Each run below is a few steps of one of 4 hidden systems, one row a step.
(in the rows, 128 means zero)
B, seq 1:
[[145 103  87 131 103 143 124 139  89 102  51 107  84  81 126 136  89  95
  128 162  82  78  89 133 119 149 155 145  92  92 125 131]
 [135  80  71 102 104 148 135 120  92 103  70  97  93  67 116 151 102  94
  118 149  83  81 118 138 133 101 150  96 107 112 139 125]
 [128  71  88  90 103 165 138 116  78 104 104 106 124  71 112 145 109  87
  106 149  97  96 144 138 166  80 143  66 132 141 128 136]
 [131  77 129 101 103 178 127 122  56 109 121 118 150  83 105 116 107  92
   87 150 114 110 147 132 186  95 133  70 147 147 107 142]
 [148 100 166 137 106 171 106 141  49 113 114 131 169  86 117  91  86  83
   89 155 119 114 133 128 188 137 131 112 149 125  87 149]
 [156 119 160 157 105 160  96 151  55 106  89 137 142  97 128  87  79  90
  103 161 110 103 104 130 164 168 140 153 124 101  93 143]
 [158 117 124 153 103 147 104 149  72 107  61 123 110  91 121 109  79  97
  115 163  91  85  84 135 134 173 149 169 104  82 110 137]]
L, seq 2, 7 rows:
[[126  86 116 120 119 151 126 121  44 120  72 112 101  88 125 134  69  95
  116 171 104  89  94 129 134 110 156 126 105  99 109 150]
 [138 111 140 119 145 118 134 106  72 157  82 128  86 131 159 153  76 111
  155 150 109 127  66 105  95  99 168 168 107 104  97 154]
 [158 143 147 129 142  94 142 117 151 172 108 139  91 169 168 158 107 146
  172 127 104 155  68  90  74 128 150 198 110 112  97 140]
 [173 160 136 142 123  99 121 143 203 148 117 147 113 162 147 143 151 158
  170 105 108 157  99 106  82 178 129 188 112 114 109 106]
 [167 154 117 155  93 117 107 162 202 103 108 138 138 125 119 116 163 142
  144 109 109 128 134 138 118 202 124 158 124 118 131  96]
 [157 132  98 155  87 146 103 155 135  74  86 123 137  84 100 105 138 109
  110 128 104  87 142 156 153 187 129 118 118 110 141 102]
 [136 100 102 137 107 167 112 139  65  88  73 111 122  76 102 114  94  89
   99 160 100  71 119 147 158 143 140 111 107 103 125 128]]
W, seq 3:
[[188 113 140 105  83 140 134 149 188 130 148 147 169 112 133 126 162 129
  127 110  99 168 153 109 148 149 116 109 158 163 108 112]
 [187 104 158 131  80 159 109 159 111 115 122 146 168  86 133  99 120  95
  101 140  94 143 135 120 179 158 122 120 159 142  88 140]
 [143  97 143 134 101 171 107 141  48 105 102 127 148  78 114  99  90  83
   90 157 111 100 130 137 183 136 136 109 139 115 107 142]
 [ 90  91  99 123 130 161 124 112  47  98  98  96 117  96  96 132  98 106
  107 149 131  79 135 155 157  95 141  80 113 113 135 138]
 [ 65 110  64  99 149 137 146  91 112 105 114  86 101 120  95 163 135 130
  123 115 146  93 160 154 128  64 141  65 110 122 172 115]
 [ 98 119  69  87 140 116 158 100 197 124 153 100 113 141 109 181 175 156
  143  90 138 139 175 136 111  75 121  64 119 151 170 104]
 [158 121 108  91 113 123 152 125 224 135 153 129 141 139 122 167 181 153
  148  80 115 172 170 117 124 109 117  86 145 162 135 102]]
A, seq 4 (7 x 32):
[[119 153 105 121 156  86 152 108 203 153 123 123  91 180 141 169 148 169
  176  96 131 146 107 110  64 122 142 162  98 116 146 110]
 [134 136  69 107 138  93 144 107 187 136  91 103  74 145 142 184 143 145
  175 112 103 129 106 125  65 115 146 141  90 114 148 112]
 [120 122  65 113 137 111 139 108 139 119  72  97  62 116 132 173 110 127
  155 135  97  97  94 135  75 113 153 145  79  94 143 114]
 [ 97 125  90 131 152 121 129 111  81 125  71 102  69 131 123 149  85 122
  143 152 117  86  78 139  90 118 159 162  79  82 137 135]
 [ 81 143 137 153 168 113 116 110  72 137  93 116  91 163 130 135  81 137
  144 145 147  97  79 130 103 115 160 179  96  86 124 141]
 [ 92 164 159 154 178 100 122 100 107 154 120 132  99 194 136 136  99 156
  159 119 164 129  85 124  88 123 156 190 101  94 121 132]
 [107 168 140 135 175  89 140 107 166 160 136 132 103 200 135 155 130 173
  172 101 153 147 103 114  72 116 140 180 107 106 136 118]]

Name the system that made each run.
seq 5 (6 x 32):
[[149 122 130 164 113 147  95 146  65 105  65 126 116 100 123  98  76  99
  111 170 100  86  88 137 142 174 144 168  97  81 113 138]
 [170 103 153 135 109 141 116 135  65 136  68 136 112 105 152 117  70  97
  124 163  91 120  71 116 126 143 158 177 113  92  85 153]
 [190 103 144 116 102 120 131 128 112 158  74 136  96 117 174 145  96 109
  156 148  82 147  68 100  94 135 158 180 115 111  77 146]
 [189 123 116 115 111 103 132 136 172 151  82 134  90 127 166 160 124 130
  167 132  74 149  80 103  75 151 144 177 108 115  97 127]
 [175 140  92 135 104 101 122 142 195 120  74 120  91 123 140 148 143 133
  170 121  78 122  95 123  78 178 141 175  94 106 130 104]
 [147 147  86 160 109 120 111 152 167  90  65 120 103 114 111 127 128 130
  140 125 104  84 104 148  98 195 140 164  90  87 146  91]]

L
seq 6 (6 x 32):
[[116 144 106 173 124 135  94 144  96  89  67 113 109 114  95 111  98 114
  119 145 123  66 109 161 131 184 143 156  89  74 142 114]
 [142 120  66 133  91 136 123 146 142  83  69 106 102  79 105 133 135 112
  129 133  90  76 128 153 122 159 141 118  98 104 156 103]
 [166  83  69  89  80 137 142 132 155 109  93 106 110  65 117 155 145 100
  134 141  73 119 144 134 143 111 136  78 125 142 138 119]
 [160  56 114  65  93 159 150 120 118 139 124 118 129  84 141 156 128  97
  121 143  86 147 144 105 158  75 132  65 147 163 106 149]
 [144  76 164  96 123 163 133 117  55 152 137 133 150 107 135 127  91  98
  103 149 121 149 121 103 169  77 144 100 157 150  86 167]
 [111 114 188 149 135 151 104 126  20 134 124 136 147 134 129  95  74 105
  111 159 143 114 102 123 163 121 147 146 139 111  85 162]]

B
seq 7 (6 x 32):
[[ 57 118 107  98 161 144 150  90 115 123 166 105 140 151  90 149 143 144
  119 103 173 119 176 135 151  52 128  54 137 152 157 121]
 [111  96 114  68 144 122 165  91 164 152 162 113 124 149 137 179 157 145
  146  94 133 166 161 110 121  43 132  61 144 169 135 130]
 [183  91 105  72 106 120 159 120 194 158 135 126 120 120 152 181 152 130
  151 108  81 180 137  91 113  88 130 103 141 164 115 125]
 [209 100 117 103  74 131 134 149 172 130  99 135 129  90 150 142 139 112
  140 133  61 145 116 103 127 153 137 137 134 144 103 122]
 [180 119 117 143  74 152 105 163 127  92  84 133 138  71 124 103 124  96
  113 150  81 105 117 132 161 188 136 133 130 117 112 121]
 [120 131 118 168 110 163 100 146  83  75  98 120 149  92  84  92 111 104
   90 138 131  75 150 161 178 165 126 103 122 101 137 113]]

W
seq 8 (6 x 32):
[[128 120  47 112 116 110 137 117 180 104  81  97  81 106 114 170 143 131
  154 119 102 100 132 148  94 119 136 108  94 112 165  99]
 [119 119  68 138 123 140 119 130 105  94  54  99  79  97 107 143  98 118
  127 148 102  68  98 147 105 145 147 137  79  82 149 114]
 [106 128 137 160 139 131 104 131  53 117  70 121  96 128 123 114  72 115
  125 165 125  84  73 132 122 149 151 179  92  79 115 145]
 [106 145 183 160 163 118 111 114  59 157 121 143 119 177 148 112  81 136
  141 141 143 120  73 119 109 130 155 200 115  98  88 154]
 [115 157 178 126 169 108 134 101 125 174 158 143 127 201 141 140 117 157
  154 108 159 168 101 100  97 103 139 173 128 126 101 138]
 [114 140 123 104 157  91 154  98 193 161 156 130 115 189 144 167 163 169
  172  87 148 167 129 103  87  91 134 132 128 147 134 117]]

A
